The rows below fall into families. The same turns and mirrors carry the whole set onto itself and the rows of a family onto each other. For each named row, which other rows are in its family? Write them in the order they are listed.
These 32 rows form 4 families of 8 rows each.
q_769: [  7  31 -17 -27  -2   5  -1   7  19   4  -3  -6  16]
q_215: [  3  -3  11  20  24 -14   5  23   5   3 -19  20   2]
q_233: [ -5  -9   3 -24 -16 -28   1  28 -10   8   6 -13  -1]
q_913: [-11   8  25  18  -8  -3 -14  -9 -20   8  -2  -7  36]
q_373: [ 17 -10  25  11  -4 -24  14  28   7   0   0   0  14]
q_833: [-28  -9 -12  -1  12   3  16  -3   7  24  25   3  -7]
q_474: [  4  18   8   1  -3   5 -23   0 -22  -8 -27  -6  19]
q_281: [  7 -31  16   8 -13  13  -1   1   5  -2   9 -24 -11]
q_132: [ -3   5   6   8  -6   0 -18  -2 -34  -5 -16  -7  30]
q_387: [-15   4   9   0  -1   5  -5   2 -38  -2 -15 -10  29]
q_500: [ -4  37   5  -9  17 -26 -10 -12   1  -1  11   0  21]
q_441: [-20   0  -7   7   1  31   5  19   0  14  -5   3  32]
q_717: [ 16  -6  21   0 -16  24   2 -15  -1  -9  11 -16  -1]
q_46: [ 17  -5  14  24  22 -23   9  21   8  -6  -5   9  11]
q_752: [ -9  -3   1 -14  -1 -29  11  13 -27   7   5   9 -14]
q_613: [ -6  18  10   6  18 -28 -22 -19   8   2  23  -6   9]
q_177: [-21  -2 -17  10  14   9   3 -14  -6  16  10   6 -21]
q_738: [ 12  19 -29 -24   1   4  -4   8  19  -4   2 -10   8]
q_565: [-13 -25  -3 -21 -15 -27  -7   7 -11  19   8   2  15]
q_909: [-19   1  -2   8   7   7  12 -10  -6  20   4  10 -28]
q_454: [-19  20  19   9  16 -21 -16 -17   9  11  19 -12  12]
q_555: [-25   3 -13   2  26  14  -3 -17 -12   8  -1  10  -9]
q_369: [ 18   6  16  15   1  26  11   7  12 -12   2 -13  -9]
q_654: [  7   5  19  -1   7 -28 -17 -25  18   2  20  -9   6]
q_398: [ -6 -14  -8 -22 -11 -31  -7  21 -18   7  10  -2   1]
q_276: [ 15  12 -20 -28  14   3   4  13  13 -13  -7  -2  -2]
q_359: [  7  17 -12 -28  -8   8   0  -6  14  -4  19 -25   3]
q_570: [ 14   4  21  15  28 -16  18  18  11 -11  -4   0   9]
q_420: [-13 -14   1   0   6  12  12  14  19  18  11  13  38]
q_684: [-10 -12  -7   9   5  17  -4  15  20  14   9   8  40]
q_238: [ 17 -13  14  11 -14  24  -5  -3   0 -10   9 -15  -8]
q_142: [-14 -12   0   3   5  11 -12   5  27  13   9 -12  43]

Which other rows belong to the same family as q_474? q_215, q_281, q_565, q_555, q_654, q_276, q_142
Which other rows belong to the same family as q_913? q_373, q_833, q_500, q_441, q_752, q_369, q_359
Which other rows belong to the same family as q_613? q_132, q_46, q_177, q_738, q_398, q_684, q_238

The rows below fall into families. The same turns and mirrors carry the whole set onto itself and the rows of a family onto each other. For each named row, which other rows are in its family? Write them in the order they are listed.
These 36 rows form 6 families of 6 rows each.
q_303: [ 36 -36   8  48   7 -28  -9  42  27  19]
q_416: [ 40 -30  11  40 -16  -2 -14  39  23  10]
q_475: [ -5 -13  16   9   4 -37 -19   0   9  17]
q_69: [ 38 -41  21  39  -2 -10 -37  48  35  -1]
q_206: [ 41 -37  13  31   1  -4 -31  49  29 -10]
q_121: [ -5 -24  29  -1   0 -22 -38  -1  17   0]
q_428: [ 49 -39  24  36   3 -16 -31  41  38  -2]
q_699: [ -4 -18  19  14  17 -43 -34   0  30  -1]
q_550: [ 39 -32   7  29  -7  -1 -13  48  13  12]
q_40: [ -5 -20  13   5  26 -35 -26   5  27  -2]
q_214: [ -4 -16  14   6   8 -40 -28  11   9  28]
q_896: [ 45 -33  16  41   6 -14 -26  45  33  -9]
q_448: [  2 -21  20   2  14 -45 -38   5  35   2]
q_842: [ -2 -22  26  -7   2 -28 -38  10   5   0]
q_984: [ 40 -29   5  43   8 -16  -7  45  28  14]
q_314: [-10 -22  19   1   4 -25 -23  -1  16  18]
q_478: [ 46 -29  16  36  -9  -7 -16  45  11   4]
q_716: [ 41 -33  15  42  -9  -5 -26  39  37  -5]
q_53: [ 38 -37  17  35 -14  -4 -21  47  14  18]
q_351: [ -3 -17  13  -2  10 -27 -16   4   4  10]
q_860: [ 43 -41  22  45   2 -24 -32  42  31  -8]
q_876: [ 44 -35  21  39 -14 -16 -18  42   5  10]
q_867: [ 32 -38   7  43   6 -15 -17  47  36  22]
q_889: [  0 -16  14  -1   4 -41 -20   4  16  23]
q_466: [ -8 -20  14  -2  12 -36 -22  10  12  19]
q_532: [ 35 -34   0  37  13 -11 -14  49  37  10]
q_838: [ -1 -22  20  10  19 -45 -47  11  30   6]
q_605: [  2 -17  29   5  -3 -32 -39   0   8  -7]
q_603: [ 36 -31   5  46  -2  -9 -13  39  40  12]
q_741: [-10 -25  21   6  14 -30 -33  -1  32   6]
q_835: [  8 -19  28  -7  -6 -34 -38   4  11   1]
q_562: [ 50 -35  23  31 -13  -8 -18  41  15  14]
q_62: [  2 -21  24  -3   8 -25 -36   4  10 -13]
q_313: [  4 -20  29   0  -3 -34 -48  10   3   4]
q_844: [ -6 -24  20   0  20 -38 -39  11  28  -1]
q_584: [ 42 -35  11  40   7 -19 -10  41  35  23]

Which other rows belong to the same family as q_448? q_428, q_889, q_835, q_562, q_584
Which other rows belong to the same family as q_532? q_206, q_550, q_40, q_351, q_62
Which other rows belong to the same family as q_69? q_475, q_699, q_53, q_867, q_605
Which other rows belong to the same family as q_842? q_896, q_984, q_478, q_466, q_844

